(in the rows, 128 means zero)
One turn moves each row of this set onto another row. After a few examples, where does it send each row asked below?
Q_594: [129 172 124 127 132 132  95 135 112 114 124 164 106  97 117]
Q_218: [134 170 112 141 134 104  96 130 125 106 126 154 111 121 127]
Q_698: [127  97  96 116 143 155 113 137  99 142 141 154 118 109 133]
Q_80: [118 129 146 137 130 127 117 169 114 112 113 181 130 150 106]
Q_628: [114 114 141 149 128 156 141 120 131 125  87 111 132 108 146]
Q_970: [137  91 164 122 112 134 114 117 131 136 118 164 133 149 145]
Q_266: [141 142 124 114 167 125 104 156 121 129 125 164 103 109 100]
Q_558: [132 147 124 140 158 148 136 130 113 131 101 116 107  95 105]
Q_584: [158 129 113 113 150 167 123 124 132 140 118 127 153 137 110]
Q_590: [126 128 120 129 133  90 126 108 139 107 118 126 107 140 148]
Q_737: [137 142 142 132 148 115 147 155 104  89 128 139 113 129 100]
Q_574: [149  89 152 127 127 157 119 109 142 137 125 150 150 144 127]
Q_704: [153 149 141 118 140 104 109 130 137 123 149 165 121 148 141]
Q_673: [130 118 140 130 118 122 103 110 131 141  76 142 132 137 106]
Q_37: [138 113 146 125 122 185 140 109 125 110 111 122 141 126 143]
Q_592: [114 132 148 142 137 155 135 155 144 119 140 156 161 151 133]
Q_954: [118 127 107 117 121 136 107 128 149  93 131 157 121  86 147]
Q_717: [134  92 122 127 136 183 133 113 106 108 125 123 129 117 134]
Q_711: [ 97 104 154 155 132 147 147 136 111 133 147 131 137 119 134]
Q_708: [116  90 147 129 129 133 124 138 145 120 114 142 142 141 173]
Q_672: [136 115 138 105 153 121 101 161 147 115 135 175 130 137 142]
Q_600: [122 138 115 135 139 162 131 120  80 119 117 122  99 110 131]
Q_68: [119 138 101 136 133 152 109 127  95  91 118 135 105  95 130]
Q_990: [149 129 144 139 129 102 100 119 143 143 129 166 132 152 125]
Q_413: [116 129 160 143 126 143 142 139 118  97 127 132 129  83 103]

Q_628 -> Q_266
Q_711 -> Q_737
Q_717 -> Q_218
And these:
Q_590 -> Q_584
Q_600 -> Q_704

One turn moves each row of this set onto another row. After a few examples, where does it send each row asked below?
Q_390: [149 133 137 156 104 158 134 153 149 114 117 115 109 120]
Q_608: [130 146 179 147 141 132 137 142 100 118 133 120 110 125]
Q_593: [128 135 159 112 133 108 146  98 119  77  99 132 140 121]
Q_87: [147 120 153 123 137 134 151 109 150  71  92 139 120 126]
Q_230: [106 110 150 145 135 124 134 146 162 106 140 116 154 142]
Q_97: [162 144 137 136 161  95 139 144 117 132 116 124 156 124]
Q_909: [153 108 157 145 148 102  99 132 130 118 134 147 149 142]
Q_405: [147 139 129 147 161  93 121 121 112 133  99 134 155 125]
Q_906: [149 124 154 116 147 126 136 132 169  94 114 120 111 151]
Q_653: [112 142 127 152 120 137 125 133 123 128 135 123 124  69]
Q_940: [138  97 126 144 144 125 115 132 171 126 139 156 135 104]
Q_177: [122 140 174 143 142 138 133 146  98 117 136 113 116 120]
Q_4: [114 122 122 132 141 106 131 138 131 134 130 138 181 112]
Q_168: [112 149 147 126 120 142 125 131  98  94 110 160 149 121]
Q_331: [155 125 137 154 110 162 132 155 142 117 123 118 108 117]
Q_31: [154 143 162 129 118 140 134 140 125  75 139 154 123 126]
Q_277: [155 138 133 114 121 136 100 149 101 132 113 128 135 106]
Q_993: [113 145 158 125 145  90 112 103 116 107 108 123 140 138]
Q_124: [150 148 127 123 112 135 127 131 129  91 135 169 135  87]
Q_153: [132 126 131 135 135 120 120 142 186 105 129 100 122 105]
Q_14: [127 117 160 167 126 111 121 115 135 123 117 113 120 156]
Q_996: [136 126 160 140 130  98 124 117 140 109 127 101 127 160]
Q_569: [160 144 102 132 128  97 127 111 142 124 102 144 151 105]
Q_26: [118 115 136 142 153 132 123 130 186 108 115 113 109 119]
Q_699: [104 138 137 147 110 162 142 133 137  87 118 155 130 112]
Q_603: [130 122 105 117 144 113 149 118 154 148 124 137 134  95]
Q_355: [114 147 129 146 118 132 121 128 131 128 132 128 114  67]
Q_193: [109 126 123 150 149 129 165 112 168 121 116 141 119 105]
Q_573: [150 133 128 121 128 112 136  97 131  88  84 150 144  99]
Q_464: [112 115 118 116 149 122 126 118 140 157 112 145 127  97]
Q_240: [150 148 134 107 124 134 108 150 102 135 105 129 136 107]
Q_162: [126 127 132 131 126 125 169  98 149  85 102 141 132  96]

Q_124 -> Q_699
Q_162 -> Q_87
And these:
Q_608 -> Q_240
Q_906 -> Q_993
Q_230 -> Q_909
Q_996 -> Q_405
Q_277 -> Q_653
Q_464 -> Q_153

